In the data rows, 50 means zero.
In each game, the first row plays the second. By how much does the first row win? 10 means about a draw, 20 a big win and 0 a big loss. Wins can go round in a circle. Each row has two weighted sums of its numbers, A and B, taken from their middle values. A row wins by its A times the other's B, less its B times the other's A.
69,75,32,34,31,28,41,30,34,33,52,59,42,53,34,59,25,35
75,78,25,32,28,24,39,20,37,34,52,56,36,63,39,61,21,23 8
36,39,58,59,50,60,51,62,63,56,49,42,55,50,58,42,64,59
65,74,42,33,34,31,42,28,28,34,54,65,40,60,31,63,28,29 11
38,42,57,64,68,64,48,68,55,65,47,47,56,51,64,42,61,63
40,40,59,56,53,58,53,62,63,57,45,49,55,48,60,42,66,61 8
61,57,43,37,41,37,54,38,38,40,50,55,49,49,41,55,40,37
72,74,32,34,32,28,41,25,30,34,51,64,36,54,30,56,28,34 16
60,54,46,41,47,40,57,44,46,43,57,49,46,50,40,55,44,43
55,47,53,45,42,47,55,55,42,43,47,47,52,51,50,54,56,48 9
39,41,59,67,66,62,45,64,67,67,44,43,56,45,63,43,61,66
59,46,46,41,47,40,51,48,42,34,57,50,50,54,42,55,46,42 16
45,42,57,57,63,58,54,59,60,56,48,45,51,41,54,47,61,58
71,87,25,30,30,26,37,19,23,33,49,60,32,56,37,65,16,27 14
60,62,39,38,34,36,51,37,41,36,53,55,42,50,37,57,42,40
39,36,57,63,59,61,50,62,64,61,46,43,60,46,60,52,65,64 10
62,59,46,40,40,42,47,44,32,37,55,51,41,53,36,56,40,43
69,73,35,33,37,31,46,32,26,32,54,60,42,57,41,55,25,32 8
28,39,54,75,73,71,44,64,71,73,40,35,53,38,72,43,62,73
53,50,48,44,45,46,59,49,42,44,57,60,47,52,46,49,54,42 9
68,71,37,35,34,32,44,30,38,37,54,56,37,56,41,55,31,31
39,38,53,64,62,65,48,64,66,61,45,41,61,51,62,45,64,65 15
31,39,56,70,74,68,45,66,71,69,39,41,60,46,75,43,61,69
47,41,56,55,52,54,53,56,53,44,54,48,48,45,47,45,63,57 16
58,55,45,41,39,43,50,43,46,36,59,61,45,55,42,45,46,43
47,49,48,46,42,50,53,52,46,39,56,47,50,54,42,52,51,50 6
55,57,50,42,43,45,51,42,43,40,47,50,46,49,46,53,51,44
39,37,61,63,64,62,51,62,60,63,50,46,51,46,64,40,62,64 11
46,46,48,50,47,50,46,50,50,50,52,51,52,47,49,47,58,50
52,57,51,44,46,45,47,49,45,43,57,47,42,49,40,51,51,47 10
69,68,28,33,34,29,44,31,32,34,57,58,35,56,29,59,23,30
62,63,38,35,41,38,51,37,31,32,56,54,44,51,36,60,36,37 11
66,66,36,37,40,38,48,34,34,35,49,54,43,51,39,56,34,36
49,42,54,47,50,51,51,55,46,49,50,52,51,53,47,49,59,50 9
31,38,58,64,65,65,52,63,70,65,47,39,65,45,63,45,64,63
67,67,40,36,31,35,51,40,33,41,54,55,42,55,38,55,36,33 9
61,57,46,41,42,39,49,39,36,37,61,55,48,47,38,56,41,39
49,43,48,47,44,47,56,52,42,46,52,57,50,54,44,50,57,51 9
46,45,55,52,50,54,55,59,51,55,42,43,54,44,51,52,58,53
56,56,46,40,37,43,54,46,44,38,58,50,42,54,38,53,46,47 12
47,45,61,49,53,54,56,54,48,44,53,51,53,42,50,45,57,50
58,54,55,39,45,41,49,47,42,40,54,57,42,55,43,49,47,46 6
58,58,46,39,38,41,53,43,42,42,58,53,48,56,43,52,44,42
50,44,54,47,49,47,53,50,49,44,50,49,55,51,45,53,55,48 11
63,62,38,35,43,37,48,40,35,38,53,62,40,50,36,55,41,36
52,50,49,44,44,47,51,50,47,43,57,59,47,49,41,57,49,45 4
31,34,54,75,74,72,54,67,73,77,39,38,60,40,76,41,68,75
27,30,61,77,70,72,51,66,72,78,37,40,58,47,72,43,60,70 10
70,79,35,31,37,27,41,26,37,35,51,56,38,58,33,59,23,28
73,80,20,32,31,25,39,21,25,35,49,61,35,58,32,63,19,28 10
65,69,36,36,33,35,49,38,35,37,50,55,38,58,31,56,37,37
57,55,49,39,41,42,55,41,40,33,50,55,48,54,42,55,47,42 14
34,31,61,69,65,67,46,63,63,73,43,36,59,45,72,41,67,69
25,34,64,79,81,76,52,68,79,74,35,40,60,45,81,46,61,70 14
72,76,26,30,31,29,43,18,38,38,46,66,39,57,33,70,24,24
47,44,57,52,50,55,55,54,46,48,58,52,55,53,47,48,61,50 6
67,63,44,35,40,33,44,35,41,38,53,50,35,57,37,57,29,36
28,34,59,74,75,70,52,67,72,75,34,38,58,44,72,49,63,70 10
34,43,59,63,63,63,48,63,60,60,48,47,58,42,58,42,64,61
28,31,61,73,76,69,51,69,68,77,37,35,67,38,74,39,63,73 11
44,43,56,49,52,54,51,57,54,49,58,46,52,49,56,49,58,56
51,51,53,43,40,48,54,47,46,44,55,54,43,52,45,51,53,43 13
61,55,44,40,40,44,48,42,40,43,55,57,51,55,38,54,46,39
61,51,47,41,37,43,55,40,45,42,56,55,46,48,41,53,42,41 11
29,34,58,76,73,74,48,67,76,79,36,35,62,49,82,41,61,69
36,36,67,61,57,67,53,62,59,62,48,40,59,50,65,34,62,66 2
73,77,22,30,31,26,42,22,29,35,51,58,41,57,31,62,20,26
39,39,60,59,60,63,59,58,62,58,48,48,56,38,53,46,61,60 1
69,71,31,30,33,31,50,33,31,35,49,58,39,58,35,61,27,30
63,61,40,37,38,39,47,36,39,37,54,57,42,50,39,56,38,33 12
25,33,56,78,75,72,51,65,81,80,36,44,60,47,76,43,60,70
65,75,35,32,39,33,49,30,31,32,48,55,43,52,32,64,28,31 11
56,53,50,41,46,42,59,53,47,40,47,50,47,57,46,47,53,46
28,38,61,78,81,75,48,69,77,78,37,34,64,45,79,35,63,80 2
60,55,44,40,42,37,45,44,38,41,53,58,43,55,37,51,44,43
45,46,58,53,51,57,56,58,50,51,50,47,56,48,57,42,60,55 11
60,61,46,38,39,43,51,43,35,38,59,53,49,54,44,53,40,39
47,43,58,54,52,60,52,58,53,54,53,45,57,52,59,51,59,54 12
41,41,62,59,56,59,57,59,61,60,44,46,51,46,56,47,64,60
68,63,40,36,38,35,48,37,38,37,49,53,43,56,38,63,34,37 10
74,83,32,31,32,28,36,23,28,28,47,61,39,67,35,64,23,26
76,81,27,29,35,22,37,18,30,29,54,67,38,58,32,64,16,27 12
45,39,60,50,46,55,56,52,50,50,51,48,55,56,50,41,59,54
57,56,47,41,43,44,55,46,38,43,55,51,48,50,36,51,47,43 11
27,34,63,74,68,72,48,65,75,73,42,40,59,43,74,39,60,70
55,53,49,46,45,48,54,47,46,41,50,51,48,57,39,50,53,44 11
32,37,64,70,67,68,48,69,64,73,43,40,57,42,64,41,67,67
58,54,45,42,42,42,54,47,43,39,58,49,50,54,37,49,47,42 14
42,46,59,57,57,58,52,60,56,54,49,47,47,42,54,46,61,59
56,48,52,45,46,46,52,49,48,44,54,56,49,53,41,56,51,50 9
45,40,57,53,52,51,48,56,52,50,51,50,52,48,52,51,59,52
58,58,47,42,46,44,50,46,40,44,55,47,47,54,36,50,50,43 11
41,39,55,62,66,62,57,61,56,60,49,46,56,38,58,39,62,64
62,65,38,37,36,34,47,37,37,37,57,61,46,58,35,55,41,36 11
61,60,38,39,33,37,47,44,36,38,62,53,45,48,37,55,45,39
40,38,59,60,58,62,50,60,65,63,50,45,61,50,53,40,62,57 8
67,64,42,38,43,37,48,33,38,35,53,55,46,55,34,56,41,34
43,42,62,57,55,57,53,61,55,53,53,41,55,53,57,46,62,59 6
47,46,58,49,45,50,52,55,53,46,56,51,53,53,42,45,54,52
56,57,50,41,41,42,48,47,43,40,45,54,50,47,35,51,49,44 9
51,49,51,49,50,48,55,53,52,44,52,51,46,49,48,46,57,48
71,73,29,31,30,30,40,27,39,33,53,67,41,57,36,66,23,28 7
37,31,61,64,62,65,47,62,62,69,44,39,63,45,64,46,64,63
73,72,26,32,38,28,42,24,29,36,48,59,38,61,32,61,16,23 9
30,36,64,70,70,67,52,68,73,70,45,47,59,40,79,43,60,69
36,30,63,63,66,65,47,62,69,65,51,50,57,50,67,46,64,66 15
58,56,45,42,47,44,50,46,43,36,53,52,46,60,39,47,50,43
61,58,42,39,38,40,51,40,37,38,54,49,44,53,35,60,43,38 11
44,39,55,54,50,54,48,62,49,50,55,45,54,55,46,52,62,51
38,37,67,62,65,64,51,61,63,62,47,47,58,47,63,41,60,67 12
59,58,43,40,39,42,49,42,44,38,54,56,43,57,36,45,45,42
53,50,48,44,38,50,52,53,44,44,58,56,45,50,47,53,46,51 10
27,33,58,76,78,73,51,68,65,80,41,30,58,43,76,42,64,77
73,77,29,33,37,30,44,25,32,32,52,58,40,58,35,55,24,28 9
55,53,52,41,39,46,52,47,46,41,53,56,48,50,42,53,50,41
64,65,43,36,33,36,51,34,37,32,51,57,45,47,35,59,39,40 13
49,47,54,47,45,49,60,56,49,46,47,54,46,49,53,48,55,53
45,41,54,53,51,56,55,57,58,50,56,50,54,43,50,48,59,54 13
47,44,57,50,48,53,50,57,49,45,51,49,51,50,52,48,57,53
43,37,55,59,61,60,58,58,57,58,48,49,57,42,58,43,62,61 14
61,64,42,39,31,40,49,40,35,38,56,58,44,55,45,53,41,37
48,45,58,48,45,50,56,54,46,44,52,55,44,45,48,50,54,47 12
40,39,59,61,57,64,57,62,58,64,54,43,53,48,63,39,61,59
33,32,61,69,63,69,50,62,71,67,45,40,60,48,71,42,64,68 9
75,82,20,31,34,24,40,21,17,35,56,60,36,55,34,67,18,23
25,32,64,78,73,73,45,69,68,79,42,38,61,40,79,38,63,72 8
32,33,59,67,70,67,54,64,69,69,42,44,57,39,67,43,60,67
47,48,57,48,43,50,52,53,50,45,59,53,52,50,44,48,52,52 9
28,33,48,79,73,71,42,65,80,75,38,35,54,34,84,36,60,74
49,43,53,47,43,51,52,54,56,46,57,54,51,52,49,43,56,50 9
34,43,59,67,65,69,47,63,72,71,47,43,60,42,68,48,62,70
74,73,36,34,33,30,47,27,30,33,46,59,43,56,37,59,22,26 7
54,52,55,43,49,44,53,48,36,38,49,54,41,56,40,56,48,46
67,72,35,35,38,33,51,31,34,37,47,58,42,61,34,58,28,32 5
33,36,59,67,66,65,52,69,67,66,50,40,54,44,70,40,64,65
48,52,54,50,44,53,57,58,53,45,52,48,48,51,50,43,55,51 13
65,68,39,34,33,35,49,34,32,37,52,60,42,55,32,56,37,36
74,77,31,30,35,28,42,26,31,35,52,60,38,56,28,55,24,26 9
31,28,55,73,71,69,54,65,61,68,34,39,60,44,77,46,59,70
57,51,48,44,45,46,52,47,42,43,57,55,46,51,38,50,50,44 10
30,35,60,66,66,68,55,68,66,72,45,44,57,42,66,44,62,69
41,37,53,63,59,67,53,61,66,62,45,45,56,47,69,46,60,57 14
35,34,58,67,69,67,57,65,65,67,46,37,59,43,67,42,64,68
39,42,58,61,59,64,54,63,68,61,45,42,56,51,63,43,67,64 12
41,40,59,53,61,55,48,60,62,50,52,50,54,46,55,45,58,58
67,65,35,35,43,31,47,32,35,39,58,63,43,53,29,61,30,34 14
70,67,27,34,36,32,45,27,31,35,51,62,33,61,35,67,31,34
28,35,56,77,81,74,42,65,78,80,34,32,61,42,87,45,61,74 9
75,75,30,31,31,29,48,24,27,27,53,60,39,55,33,66,20,29
26,37,59,72,62,72,43,69,71,75,48,36,52,43,78,42,62,68 4
25,32,58,79,78,70,45,64,83,79,39,33,60,47,76,42,63,72
36,40,58,63,67,64,56,63,64,66,43,41,56,45,64,41,60,62 11
31,35,59,68,69,67,48,66,68,66,47,41,57,45,67,43,64,69
44,36,58,56,56,56,53,64,56,53,53,47,57,47,54,39,59,58 10
54,53,49,42,40,41,54,45,41,39,57,54,54,56,44,55,49,43
61,55,45,40,43,42,56,46,43,36,55,56,49,49,41,53,46,42 14
29,35,63,73,68,72,48,70,69,76,46,41,61,43,65,44,61,73
28,37,62,78,76,70,47,67,73,75,42,40,61,40,80,45,60,72 12
44,38,61,55,58,59,53,57,60,59,50,47,54,50,55,36,61,57
35,36,64,72,71,67,49,69,69,70,47,45,64,39,70,37,64,65 14
64,64,38,37,36,34,55,35,29,39,53,60,42,50,35,55,35,38
75,84,25,30,32,26,40,22,33,31,46,63,39,59,34,65,19,28 13
63,63,45,38,38,33,55,39,43,36,52,62,43,51,37,62,42,35
24,28,53,78,73,76,46,66,70,81,37,38,59,41,81,41,62,74 12
36,34,57,69,66,67,58,67,66,64,49,41,56,46,70,40,63,69
74,79,26,33,32,27,40,18,34,32,48,63,40,50,32,71,20,27 12
56,56,46,42,37,44,53,45,41,43,57,52,48,53,39,54,48,43
54,54,53,43,37,42,52,42,45,40,50,58,48,58,43,56,46,42 11
40,40,54,60,61,59,54,58,55,57,41,42,63,44,57,43,65,59
57,49,51,46,40,51,49,50,44,46,58,53,48,49,42,53,51,47 10
41,45,63,56,52,56,59,60,57,57,50,48,55,44,55,44,60,55
77,87,18,30,34,23,40,18,28,33,42,61,36,54,33,64,17,22 7
36,35,54,65,69,63,50,59,63,64,50,44,57,50,66,51,63,62
72,72,27,31,35,27,44,26,33,35,47,59,42,52,39,66,24,29 13
26,29,64,74,72,72,50,69,77,74,44,39,64,45,78,47,62,69
42,37,56,55,53,59,51,62,61,54,54,44,60,45,62,43,60,57 11
41,39,62,64,61,63,47,65,62,66,41,42,54,44,63,44,64,62
70,70,39,36,33,30,48,30,30,39,46,61,39,64,34,63,30,33 12
40,41,55,61,49,61,53,63,60,59,48,47,53,46,54,41,63,56
40,42,58,59,53,58,46,59,60,60,47,45,57,40,59,45,63,58 3
55,50,58,44,43,46,48,50,49,43,51,52,49,54,46,52,47,44
34,39,61,66,64,66,52,60,67,69,43,41,52,45,65,41,65,67 10
59,56,45,37,39,41,53,39,43,37,49,54,51,49,39,58,48,41
60,59,39,39,43,40,49,40,35,39,53,57,42,51,37,57,38,41 7
33,35,61,64,60,63,53,64,64,63,48,42,61,47,67,43,63,64
45,37,58,55,56,56,52,60,57,60,54,43,56,48,56,43,62,53 7
40,45,65,59,49,59,53,62,63,58,48,54,52,54,57,40,63,57
28,30,58,76,76,73,44,66,76,75,38,33,59,45,78,46,62,76 10
57,52,47,43,43,45,51,49,47,45,50,54,48,50,45,53,52,43
38,37,59,60,66,61,58,60,63,61,53,43,57,50,59,42,62,60 10
35,39,54,71,64,69,54,64,63,70,44,39,63,47,74,43,59,67
56,59,44,39,35,42,50,39,40,40,55,55,48,52,39,56,46,38 5
70,66,30,34,33,32,45,28,28,38,57,60,44,55,33,60,32,32
57,60,38,40,40,41,52,38,41,38,52,55,43,54,45,53,40,41 8
75,79,23,31,36,26,42,18,27,36,50,56,33,60,29,62,18,31
55,49,54,44,44,47,47,52,45,43,51,54,50,56,39,49,49,43 11
52,48,55,46,45,51,47,53,50,50,58,50,50,41,46,49,49,53
66,65,38,37,36,36,45,37,41,36,49,55,47,54,41,62,36,38 10
49,47,54,50,58,49,52,58,55,51,49,51,50,47,43,47,61,57
71,81,25,32,36,29,43,24,33,38,53,62,42,60,35,63,18,28 7
64,63,42,39,38,35,48,35,36,40,44,53,47,55,39,54,34,36
44,35,60,55,56,59,57,59,56,57,53,41,58,50,53,47,62,54 9
25,35,56,75,81,73,52,69,69,79,36,40,53,39,72,37,59,77
54,52,48,45,40,48,50,51,44,44,54,54,49,53,44,54,50,45 14
42,40,66,61,63,62,51,60,67,61,49,38,55,43,69,46,63,61
47,43,61,51,46,53,54,58,52,52,52,47,45,53,49,46,55,60 10
42,34,61,59,62,58,54,61,64,60,52,48,57,52,61,43,65,59
30,35,61,72,75,69,46,70,74,70,46,39,64,42,74,37,60,75 8
32,35,60,72,63,71,43,64,69,67,43,37,62,44,72,42,60,70
33,33,60,67,59,67,47,64,67,69,48,42,59,38,69,41,65,66 4
32,39,61,67,66,68,55,64,66,69,41,40,56,42,69,46,62,67
50,39,54,49,50,52,51,55,51,52,54,48,52,50,54,48,57,53 10
62,57,44,36,43,41,49,40,43,38,57,57,43,58,37,57,46,35
47,43,62,52,54,55,53,56,54,47,52,42,55,48,53,49,63,51 12
33,31,58,72,66,70,47,66,69,74,38,42,63,41,73,35,62,69
62,63,41,37,41,36,49,40,46,38,50,53,50,58,34,58,44,42 14
43,42,52,52,56,52,50,57,51,50,45,53,54,47,55,54,59,52
58,58,48,37,44,40,47,45,42,39,51,56,41,55,40,57,44,41 7
44,40,60,51,48,52,52,58,54,46,53,50,54,52,52,48,57,55
39,34,58,60,65,63,53,62,65,56,48,49,55,49,55,39,63,63 15
61,54,42,41,44,37,53,39,40,40,54,64,46,51,40,54,45,41
51,41,51,53,53,54,55,61,53,56,52,47,55,46,52,49,62,58 8
56,53,51,41,43,44,53,45,47,39,56,56,47,48,36,53,50,48
41,44,62,56,50,55,55,56,61,59,51,49,54,56,51,48,59,56 9
49,42,48,45,47,50,54,50,49,50,57,51,55,50,50,49,54,51
39,40,56,59,62,59,58,59,60,60,56,47,56,48,61,46,60,58 9
62,50,53,37,36,38,48,43,42,36,56,53,47,53,41,56,45,37
25,31,59,80,80,74,50,66,77,83,37,39,63,42,76,46,61,77 12
42,38,58,55,57,59,55,60,61,53,51,47,52,44,56,41,61,58
32,36,61,67,72,67,46,66,65,65,48,36,60,42,68,40,63,66 10
33,37,65,73,75,71,50,63,70,70,44,46,56,46,72,48,61,70
41,39,58,61,53,59,53,63,66,62,51,41,54,50,60,37,64,57 1
42,35,56,58,57,57,56,58,58,53,48,44,49,46,57,50,58,54
37,33,62,65,63,66,51,66,69,68,47,44,54,45,71,43,64,69 8
28,37,58,72,69,68,51,65,72,69,49,47,58,43,74,44,64,67
65,68,43,36,36,35,49,31,38,38,54,57,44,55,40,53,38,38 8
38,37,67,58,65,60,52,60,60,60,49,45,58,54,56,43,63,60
68,74,28,31,41,26,45,25,31,33,55,65,43,56,27,58,20,31 11
70,71,33,33,34,33,44,27,37,31,53,60,37,57,34,61,27,28
32,35,58,71,65,69,52,70,64,71,45,38,55,46,68,42,61,70 4
62,56,41,40,38,43,46,43,41,42,45,57,39,49,39,50,45,41
42,39,58,54,53,55,52,61,51,52,50,52,57,45,53,47,61,53 7
58,59,44,38,39,39,49,41,38,41,54,54,42,52,34,55,40,38
41,42,62,60,57,59,53,63,65,61,53,44,59,50,56,42,68,58 13
46,47,51,50,49,51,57,53,52,47,52,51,51,43,43,48,57,48
63,52,46,41,43,45,48,48,43,39,54,57,46,52,36,54,41,39 2
74,71,25,31,36,30,39,27,26,31,45,58,41,55,29,59,21,29
47,45,52,48,44,51,55,51,48,48,53,52,48,48,47,55,55,47 8
47,45,57,48,47,51,60,55,50,48,53,52,50,49,47,44,55,52
59,52,46,42,40,43,53,46,48,40,48,49,50,55,39,51,46,40 10
47,52,52,44,46,47,55,54,47,46,53,49,52,51,45,42,52,47
66,68,31,33,33,30,46,30,28,37,45,66,39,58,38,65,29,35 10
71,71,34,34,31,31,45,32,32,37,49,55,37,59,35,62,27,30
64,65,35,34,38,34,47,36,35,38,56,56,40,56,36,62,36,34 13
50,41,55,48,47,51,52,51,51,46,51,46,57,46,51,50,56,51
30,36,55,67,64,69,49,66,69,68,44,40,54,41,64,37,64,66 15
42,41,54,56,61,62,49,59,64,58,51,51,55,52,51,46,63,61
30,38,62,69,71,67,46,66,68,70,42,38,58,41,72,44,64,70 9
40,40,64,59,61,62,51,64,60,59,42,44,58,47,60,48,64,63
47,43,61,52,48,52,54,60,52,51,51,46,47,45,53,46,60,49 10
36,38,62,63,63,63,52,62,66,58,47,44,58,46,64,47,65,62
72,77,23,30,33,26,42,23,26,34,48,64,34,56,33,63,18,27 12
56,54,47,43,41,44,54,49,43,42,56,55,49,45,45,47,54,49
40,39,60,59,58,60,51,60,56,54,47,49,60,44,47,38,63,56 8
52,46,52,50,50,52,56,55,49,48,54,54,48,47,47,48,56,49
61,62,45,38,36,39,49,36,42,37,54,48,44,60,40,54,41,37 9
34,36,68,75,77,68,40,62,70,72,40,43,61,38,74,42,65,74
56,55,50,42,39,44,52,46,49,43,55,54,48,54,47,48,49,45 13
64,69,36,34,39,35,50,34,36,34,50,62,47,50,34,59,35,33
42,39,53,55,58,60,56,59,60,52,54,51,50,49,52,45,66,60 6
58,53,49,42,46,43,49,41,41,39,50,57,48,51,40,55,47,43
32,36,60,65,69,68,58,67,72,69,45,37,53,39,66,40,65,65 13
34,34,63,68,71,69,51,67,70,73,44,43,51,39,69,39,64,68
56,55,46,41,43,43,47,45,40,38,51,58,46,54,43,50,50,45 7
53,52,51,46,44,49,56,51,47,47,55,51,47,58,43,45,54,49
59,55,49,39,38,42,50,44,40,42,57,52,44,49,43,54,46,37 8
32,32,64,78,76,71,53,67,75,82,41,38,58,39,75,47,61,70
68,74,32,35,33,33,42,31,30,41,52,55,44,50,33,59,31,33 7
47,49,54,45,43,46,54,47,46,43,56,51,54,53,45,50,51,49
72,79,27,29,34,23,37,21,30,28,56,61,34,60,37,64,18,27 10
46,44,62,52,47,51,54,57,49,45,49,48,50,53,49,44,58,48
74,78,30,35,40,27,44,29,27,32,51,63,42,57,37,56,22,31 10
54,46,55,47,46,50,50,54,54,46,54,50,47,51,44,49,55,51
41,38,63,53,56,55,56,62,49,53,50,41,55,48,55,42,57,59 9
64,59,45,38,39,38,54,39,43,37,56,61,40,55,38,56,40,40
40,40,59,57,59,62,52,64,56,54,51,50,53,45,57,44,61,56 9
38,37,60,61,65,63,53,65,63,61,43,41,53,41,59,47,61,65
24,34,64,77,77,74,47,66,75,79,38,38,61,38,78,40,63,75 13
71,76,23,29,35,27,39,20,30,33,49,58,35,60,33,64,16,28
36,34,54,64,68,61,52,65,62,67,43,45,58,41,67,46,62,66 10
51,47,53,45,46,49,50,51,46,45,56,52,54,50,41,47,53,50
62,68,48,37,43,37,52,41,40,36,53,58,41,53,39,54,42,34 8
71,73,29,33,38,29,44,28,35,36,49,61,42,58,32,56,29,28
32,34,63,64,62,64,48,66,65,61,51,39,57,49,67,48,65,66 11
